One turn moves every row onto another: examples first, then more rows asked:
k_181: [-1.33 -0.04  0.42 -1.21  1.39 -1.17 -0.31 -2.19  2.18 -0.77 -2.48  1.68
 -1.73]
k_742: [ 1.85  1.28 -1.43 -1.10 -1.72 -0.17  1.49  0.07  2.18 -0.18  3.46  0.29
  0.25]
k_850: [ 0.71  0.96  1.27 -0.47 -1.58  1.90  0.52  0.80  1.56 -1.89 -0.64 -4.71
 -0.50]
k_899: [-0.13  0.49  2.57  0.30  5.20  2.64  0.53 -0.57  0.93  2.02  1.05 -0.23
 -0.06]
k_216: [ 2.19  0.88  2.64 -1.09  1.34  0.15 -1.28  0.99 -2.37  0.95  1.60 -1.36
 -1.84]
k_19: [-0.45  0.95  1.21  0.99 -0.57 -2.21  1.11 -0.35 -1.94  0.17  0.69 -4.48
 -0.08]
k_474: [ 0.73  0.44  3.81  1.41 -1.39 -2.58  0.56 -1.03 -0.93 -0.92  1.15  0.56
  0.94]
k_397: [-1.12  1.19  1.37 -1.73  2.67 -1.82  0.62  0.26  2.00 -2.41 -1.41  0.92
 -0.60]
k_319: [-1.84  0.63  2.33  1.75  4.04  3.69  0.09  0.36 -0.30 -1.24 -0.61 -0.41
 -0.39]
k_71: [-1.94  0.24 -1.81  1.49  1.34 -0.60 -2.23  2.93  0.49  1.22  1.50  0.12
 -1.42]
k_240: [ 1.75  1.64 -2.02  0.60 -0.08  3.47  1.46  1.57  2.36  0.89  1.71 -0.51
  1.49]
k_870: [-0.91  0.73 -1.38  1.10 -0.76  1.23  0.37  1.19  4.65 -0.62 -0.81 -3.30
  0.67]
k_399: [ 1.09  0.54 -0.37  1.20 -2.43  4.62  0.58 -0.62  0.70  2.29  0.01 -0.39
  0.40]
k_267: [ 1.16  0.54  1.74  0.61 -1.41  1.92  0.65 -1.58  3.84  1.17 -1.94 -3.30
  0.83]
k_853: [ 0.36  1.89  1.35  1.01 -1.65  4.11  1.50  2.54 -0.18  0.18  1.05 -1.41
  1.65]
k_368: [-2.25  0.55  3.43 -0.90  0.77 -0.93  0.06 -0.80  0.55 -1.52 -2.79  0.84
 -0.95]
k_743: [-0.09  1.84  3.09  0.25 -2.75  0.10  2.05  1.26  0.95  0.19  2.41 -0.05
  2.11]
k_790: [-1.07  0.01  0.00  0.99 -4.52  0.85  0.39 -1.21  1.15  1.49  1.37  0.89
 -0.12]
k_532: [-3.71 -0.20  1.26  1.96  3.65  2.87 -0.49  0.96  0.45  1.41  0.53 -0.04
 -0.69]
k_497: [ 0.27  0.43  2.62  1.79  1.59 -0.26 -1.14 -0.29  1.52  4.81 -0.17  0.92
  0.86]
k_940: [ 0.24  0.25  0.39  1.76 -0.28 -2.26  1.00 -3.01  0.47  3.03 -0.35 -3.00
  0.55]
k_758: [-1.18  0.99 -1.89  1.92  0.86 -3.12  1.15  0.16  1.22  0.93  1.09 -3.27
  0.85]
k_612: [-0.87 -0.34  1.05  1.53  3.60  4.09 -0.46 -1.98  0.14 -0.01 -1.15  0.15
 -1.47]
k_885: [ 0.79  0.46 -0.52  0.87 -0.10 -3.28  0.23  0.23  0.47 -2.33  2.58  0.68
  0.07]
k_97: [-0.40  0.60  0.27  1.20  5.34  3.25  0.24 -0.40  1.48 -0.69 -0.06  0.19
 -0.33]
k_174: [-0.37 -0.68  0.08  2.56 -1.53 -2.62 -0.43 -2.27  1.32  0.56  0.69  1.97
  0.40]
k_573: [-0.82 -0.43  0.41 -0.27  3.67  3.31 -0.81 -0.75 -1.04  0.57  1.27 -0.82
 -2.77]

k_97 moves to k_319
k_497 moves to k_71
Now find these:
k_940 moves to k_758
k_742 moves to k_743
k_399 moves to k_240
k_870 moves to k_850
k_885 moves to k_474
k_899 moves to k_532
k_397 moves to k_368

